The table, row by row:
[-94 -35 101  31  -4   9  -5 -29 -78 -29 -31 -23  -4  17  11  -8 -33 -38
   3 -15  53  31   3  37 -40 -57 -52  30 -18  11  23  34  75  33  22 -40
 -39  -5  21  86  15]
[-56 -50 -12   9 -13   8 -38  17   9 -28 -96   0  -6  22   8  45 -22 -27
  12 -20   5 -45  53   4  66  92  -9  20  31 -57 -10  -6 -42   0 -21  -9
 -14   4  60 -13 -50]
[-50 -59  54   8  37  25 -20 -70 -25 -17 -50 -16 -48  61 -18  26  34 -17
  23 -11  43   7  22  31  -3  51  -3 -15 -14   5  -6   9 -21  16   1 -29
   8  -9  25  38  35]
[-101  -34   47    6   26   39  -83   -2    3  -29 -127   29   65   43
   13   46  -35   -4   51   -2    5  -37   35   30   15   36   28    5
   64 -118   32  -60   27  -27  -52   14  -11  -19   64  -31  -34]
[-17 -47  23   3   0  44 -33 -57  -2  -7 -16  10  25  64 -44 -29  10 -15
  10  46 -36 -13   6  73 -38  46  57 -15  82 -45  -6 -12  17 -13 -30 -20
  -8 -16  25  81  50]
[-78 -15  24  -6 -36  20 -18  10 -11 -42 -66 -10   0 -27  10   3 -48 -16
  -3 -15  42  10  26  32   5  -5 -61  33  14 -24  30 -16  31  25 -20 -44
 -39  25   4  93  -3]
[-23 -68  37  22  13  36  -1 -73  -9   1 -35   0 -51  34  -6 -15  -3 -40
  35 -13  18  -1   9  91 -44  56 -14   3   5  -5  -6  18 -29  29  14 -51
 -22 -37  12  84  53]
[-28 -12  38  16 -67  21 -45 -17 -52  17 -42 -33   3  49 -17 -13 -46 -14
  46  -1  -3 -25  43  62   4  65  20   7  92 -61  21 -34  58  40  -1  -9
 -56  -9  60  25  20]
[-33 -66   5  16  44  18 -26 -28  24 -39 -62  18 -26   6  -2  12  -2 -30
  17 -23  26 -18  18  52  -1  61 -21  25   1 -34  10  -1 -62   6  -5 -39
   7 -14  39  53  -3]
[-68 -50  88  -3 -82  -6  -9 -34   7 -58 -12  -9   7   0   9  10 -12 -14
 -32  15  43  33  72  30  -3  23   7   0  13 -24  15  24  51  -6 -16 -79
 -21  15  22 127  10]
[-63 -30 -18  25  27  22 -36 -18 -49  18 -88  24 -20  24   2 -32 -67 -62
  83 -38  35 -39 -36 122 -45  22 -53  25  33 -33  10 -13  21  63  33 -46
 -89 -74  -2  51   9]
[-26   6  41  35 -28   9 -26   5 -61  -8 -36 -27 -15  51 -18  15 -57 -30
  40 -57  16 -11  42 -12  47  37 -28  14  32 -35 -24  -3  28  19  14 -39
 -34  -6  75 -28 -22]
[-36 -17  30  63 -71  -9 -16  37 -30 -43 -50 -34  11  19  -2  31 -86 -21
   5 -73  12 -10  93 -34  20  82 -38  41  55 -49 -38 -18  27   0 -11 -54
 -36  27 113  34 -49]
[-68 -61  82  44  18   9  -1 -77 -44 -49   2 -15  -8  44 -21   8  28 -26
 -26 -24  37  34  27  30  -8   1  -4  17   4   1 -17  33   0  -7  -4 -61
  19 -16  50  90  38]
[ -54  -80   18  -14  -47   28  -65   -5   53  -47 -105   28   39   -3
   16   15  -23   -4    4   35    3  -31   53   66   18  109   34   11
   58 -106   23   -4   -2  -12  -31  -45  -25  -12   24   55   -9]
[-34 -40  64  12  12  40 -17 -59  -1 -33   7 -10  24  27 -45 -24  10 -11
  -7  -4 -33  11  25 -11 -12  -2  17   3  23 -41  -9 -15  17 -47 -42 -17
  27  -4  47  79  37]
[-28 -16  24  -2 -37  13  -8  18   7 -44 -16 -32 -11 -23  14  -1 -31 -14
 -37 -30  19  17  59 -20   2  23 -57  19   1  -5  12  -7   3  19 -20 -54
 -32  32  15  91   0]
[-45  24  21  17 -13  33  -8 -42 -99   9 -47 -58 -74  48 -56  -3 -50 -17
  86 -86  49 -23   1   4  67 -16 -75 -24 -11  54  -1 -84  26  93  12 -15
 -65   3  59  -1  17]
[-90 -67  49  63  25  16 -41 -35 -59 -13 -65   9   3  77  11  -7 -33 -56
  99 -30  54 -38 -10 125 -59  26 -15  26  39 -70  23  49  47  54  21 -65
 -77 -86  38  38  47]
[-82   8  97  -5  -7  19 -27 -28 -73 -15 -23  -2  65  48 -19 -35 -28  12
  38  18   0 -15  -5  15 -21 -64  22 -17  94 -57  38 -40  86  -8 -22  24
 -19 -14  29  -7  11]
[-32  18   1   9 -53  40 -35   0 -55  -5 -50 -61 -54  30 -43 -22 -83 -41
  37 -97  11 -15  34 -28  45   6 -90  40  14  26 -10 -53  27  54   0 -25
 -81  45  40  56 -14]
[ 13 -38   5  25 -48  36 -28 -48   3 -28 -22 -23   6  65 -59 -27 -33 -41
  10 -49 -60 -22  76 -28  21  96  27  12 103 -49 -22 -42  10 -17 -39 -29
  -9  15 116  61 -14]
[ 18 -51  -6  30  -7  38 -23 -64 -27   4 -17  -7 -77  48 -43 -55 -44 -65
  60 -24  12 -16  15  99 -51  64 -39  23  65  -3 -11  16   7  70  11 -66
 -63 -45   8  98  44]
[-67 -59  27  42  26  16 -30 -41 -32   3 -77  19  -6  46  12  -1 -13 -26
  57   5  46 -24  -7  89 -56   7 -17   6  37 -57   4  17  42  31  24 -54
 -62 -61  29  39   9]
[ 10 -62  -4 -19 -46  35 -31 -40  44 -36 -37   9  36  56 -40 -41 -23 -26
  17  12 -72 -34  56  67 -24 127  65   3 112 -83 -11 -33  -2 -19 -37 -26
 -11  -8  50  99  36]
[-57 -39  57  24 -91  28 -28   0  -1 -55 -27 -66   7   4   5  -5 -32 -17
 -37 -10  -2  13  92   8  37  64 -13  26  42 -36  -7   8  30  -8 -18 -64
 -36  44  56 127 -10]
[-36 -30 -13 -34 -14  23 -47 -49  18 -19 -61  15 -12  13 -21 -15 -31   5
  24  19  -5 -17  31  81  15  63  -1 -13  23 -47  20 -28 -15  38  -2 -27
 -40 -12 -28  39  17]
[-87   7  53  -8  25  30 -28 -33 -87  34 -62  -7 -28  40  -5   7 -33   0
  83 -28  59 -18 -35  40  14 -46 -42 -18 -14   5  21 -23  31  55  11   6
 -51 -27  12 -20  35]
Each row is a mix of 4 hidden patterns, all the same size, taken from one set. Each row also carries a little noise. Patterns are numbered from 0, in the order they first appear below.
Further rows, each followed by the numbers of its patterns, largest weight first:
[-32 -77  38  -8 -22  24 -39 -76   7 -15 -46 -26 -15  57 -18 -22  13 -23
  40  30  17 -26  37  93   0  89  27 -29  31 -60  -1   2 -16  20 -23 -39
 -15 -22  29  61  56] --> 0 1 2 3
[-94  -3  56   9 -14  -6 -47  11 -31 -24 -65   2  36  23  14  15 -34   1
  41  25  35   1  23  33  31 -26  -8  -1   7 -54  40 -23  46  13 -18  -7
 -31  10  20 -25  -7] --> 4 3 5 1
[-23 -54 -16 -26 -19  29 -70 -14  55 -18 -79  41  15   8  -3 -23 -25 -35
  37  40  -9 -37  27 115 -20  81  13   0  58 -71  13 -13 -12  31 -25 -29
 -47 -37  -6  51  22] --> 0 1 6 4
[ -37    5   85   25 -108   29  -18   -8  -65  -27   -6  -69   -9   24
   -6  -26  -35    3   -6    1   18   26   81    0   12    4  -16    5
   46   -1    4  -11   92   33   10  -41  -63   40   58   86    2] --> 5 7 0 3
[-21 -89  53  -2 -38  20 -39 -49  36 -60 -22  -8 -15  26   3 -40  16 -23
   5  43   7  -1  75 101 -33 121  58 -11  57 -48   0  12   3  -4 -38 -57
 -29 -18  14 120  60] --> 0 1 2 5
[ -32  -26   36   15   -2   43  -31  -57  -49   -8   -5   -1   75   79
  -58  -54  -27  -14   43   13  -83  -38   21   46  -70   20   59   -2
  127 -110   16  -47   84  -19  -44   10  -14  -45   52   43   40] --> 8 0 4 7
[-37  -1  64  -7   1  38 -50 -46 -73   7 -27   7  65  70 -20 -59  -3 -17
  43  39 -34 -24  19  72 -39  -7  59 -18 127 -84  29 -49  91  26 -31  13
 -17 -39  41  21  40] --> 8 0 4 3
[-45 -41   1  -2   3  34 -34  -3  25 -37 -72  23  38  28 -24  12 -21 -11
   0 -40 -48 -22  41  14  24  61  27   3  65 -93 -12 -28 -16 -40 -52  -5
  10  -5  67  27 -19] --> 1 8 4 7
[-61 -18  90  37  25  26 -10 -63 -78 -18  17 -14  32  58 -33 -39  13 -16
   7 -10   7  12   6  15 -52 -63   0  -8  43 -30  -2 -14  62 -31 -11 -13
   0 -20  57  61  42] --> 8 2 4 5
[-58  -7  28 -25 -47  27 -61  -1  -8 -10 -77 -24 -14  60 -15  32 -41  -4
  80 -13  36 -36  76  13  97  61 -11 -21  12 -27   9 -74 -17  42 -24  10
 -38  25  40  -9  -1] --> 3 1 7 0
[ -77  -24  -30    2   19   29  -51   12  -14   -8 -127   40  -10   -4
   -6    2  -63  -33   82  -20   30  -47  -26   53    7   22  -61   16
   16  -68   15  -39   -7   43   -7  -26  -54  -18    7  -13  -28] --> 6 4 1 3
[-33 -42  22  13 -10  30 -45 -26  -4 -19 -33  19  60  37 -13 -29 -15   1
  25  37 -33 -21  25  69 -38  45  42 -15 109 -89   9 -25  49  -6 -42 -10
 -12 -41  18  51  21] --> 0 8 4 1
[ -3 -51  -8  27  69  80   0 -90 -99  -3 -16   5 -57  53 -89 -97 -29 -62
  58 -90 -38 -12 -45  48 -96  -9 -69  23  64  24 -23 -37  15  38  -1 -55
 -60 -36  55 117  52] --> 6 8 2 7
[-48  -4  37   1   1  29 -29 -31 -10   0 -37 -11 -30  41 -12  39  -5   5
  33 -14  37 -18  21  -8  48  12 -35 -18 -37  22  -4 -38 -20  23 -12  -7
  -1   9  56  -9  -4] --> 3 1 2 7
[-22 -13 -14 -20 -27  47 -47 -36 -35  19 -39 -17 -24  47 -44 -45 -52 -11
  70  -1 -14 -34  -5  94  -5  32 -21  -9  62 -19  19 -45  27  88   7 -33
 -91 -20 -21  56  34] --> 0 6 3 7
[   7  -46   19   72   39   47   19 -102  -81   -6   -9  -49  -93   85
  -85  -26  -20  -59   26 -127   -1  -10  -18    6  -49   12  -67   34
   19   37  -60   10  -13   38   13  -61  -40  -30   92   94   31] --> 2 7 6 8
[-92  27  59   0  15  -2 -35 -37 -71  12 -52  -4  -1  46  -7  15 -28  14
  69   6  61  -9  -5  58  37 -41 -10  -8  13 -20  30 -21  66  37  11  10
 -48 -40  26 -19  26] --> 3 4 2 0
[-37 -26  52  13 -12  19   2 -25 -82 -25 -14 -32 -45  15 -20 -60 -33 -35
  -1 -11  40  34   4  50 -43 -31 -62  17   6  26   4   5  64  47  22 -70
 -60 -13   8 126  46] --> 5 6 2 0
[ -38  -55  -21    3   44   37  -27  -47   21  -34  -65   27  -37   11
  -25    7    2  -21   26  -38   38  -29    8   28   14   53  -40   -4
  -37    0    5  -25 -101   23  -19  -15   -2  -18   18   48    0] --> 1 2 6 3
[-39 -49 109  61 -32   6  23 -76 -87 -23  37 -78 -69  64 -30 -26  -9 -37
 -27 -36  36  37  53  17 -40   7 -31  16  13  31 -36  61  55  28  32 -63
 -22 -11  73 127  66] --> 2 5 7 0
[  -2  -15   17   59  -64   22  -52  -28  -33  -23  -37  -33   21   60
  -30  -40  -54  -19   41  -16  -36  -41   57   60  -43  101   34    5
  127 -103  -19  -27   61   -5   -1  -38  -55  -37   71   56   12] --> 0 7 4 8
[-121   36  127  -30  -96   19  -59  -16  -94   -7  -37  -53   16   36
   19    3  -65   17   43   69   71    2   33   37   16  -46  -25  -23
   49  -21   55  -26  127   60    0  -22  -72   21   -7   43   34] --> 5 3 0 4
[-55   1 -11  50   2  17 -53  26 -32 -23 -79  14  33  25  -7  -5 -64 -50
  57 -57   3 -31  15  30  -1  33 -35  21  61 -76  19 -19  35  13 -11 -22
 -47 -27  49  -4 -14] --> 4 7 6 8
[-101  -33   43   33   31   12  -44  -15    2  -26 -109   37    9   32
   17   51  -10  -12   48   -4   66  -30    8   47   33   25  -12    5
    4  -80   20    9    1   -8   -2  -23   -8  -51   57  -40  -23] --> 4 1 2 3
[-20 -30   1  -8  29  47 -22 -63 -45  28 -50   0 -77  37 -45 -42 -23 -32
  82 -10  17   0 -30  87 -33  -2 -63 -11  -3  38   6  -1  11  87   5 -41
 -53 -54 -13  79  42] --> 6 2 0 3
[-97 -51  78  55  20  15 -24 -21 -42 -29 -61  -4  16  31  17  26  -5 -28
  13  -7  64   6  31  43 -28 -14 -12  13   1 -51  13  31  38 -11  19 -57
 -26 -32  55  36  -1] --> 4 2 5 1
[-23 -45  28  76  13  32  26 -75 -83  -6   6 -54 -87  47 -40 -22 -25 -64
  14 -96  35  32  32  18 -22   8 -74   6 -17  51 -33  22  -6  40  36 -72
 -28  -3  80 115  37] --> 2 7 6 5
[-108  -15   33   20   10    9  -51    1  -37   -7  -85   20   29   37
   13   52  -22    6   54   -3   55  -32    6   40   27   -9  -19    7
   30  -67    4  -14   16    8  -17    3  -31  -30   44  -32  -28] --> 4 3 1 2
[ -3  -5  24  12 -55   6 -17   6  -8 -26 -34 -61 -24  27  -9  29 -44 -11
   6 -69  -4 -24  65 -47  73  88 -18  20  24 -13 -15 -38 -23   3 -13 -22
  -8  51  65  26 -24] --> 7 1 3 5
[ -8 -38 -36  25  27  29  12 -24  -7 -21 -50  18 -54  -6 -32 -12 -52 -57
  19 -71  -1  -7  -5  19  -6  49 -54  34   9  15 -24 -13 -44  51  22 -59
 -49 -13  26  77  -7] --> 6 7 2 1
[-31 -61  99  31 -13  34 -10 -95 -64 -35  25 -41 -14  60 -41 -78  14 -11
   5  41  -9  29  28  87 -82   5  30 -23  75 -22   4  17 102  32   7 -41
 -37 -40  35 127 107] --> 0 2 5 8
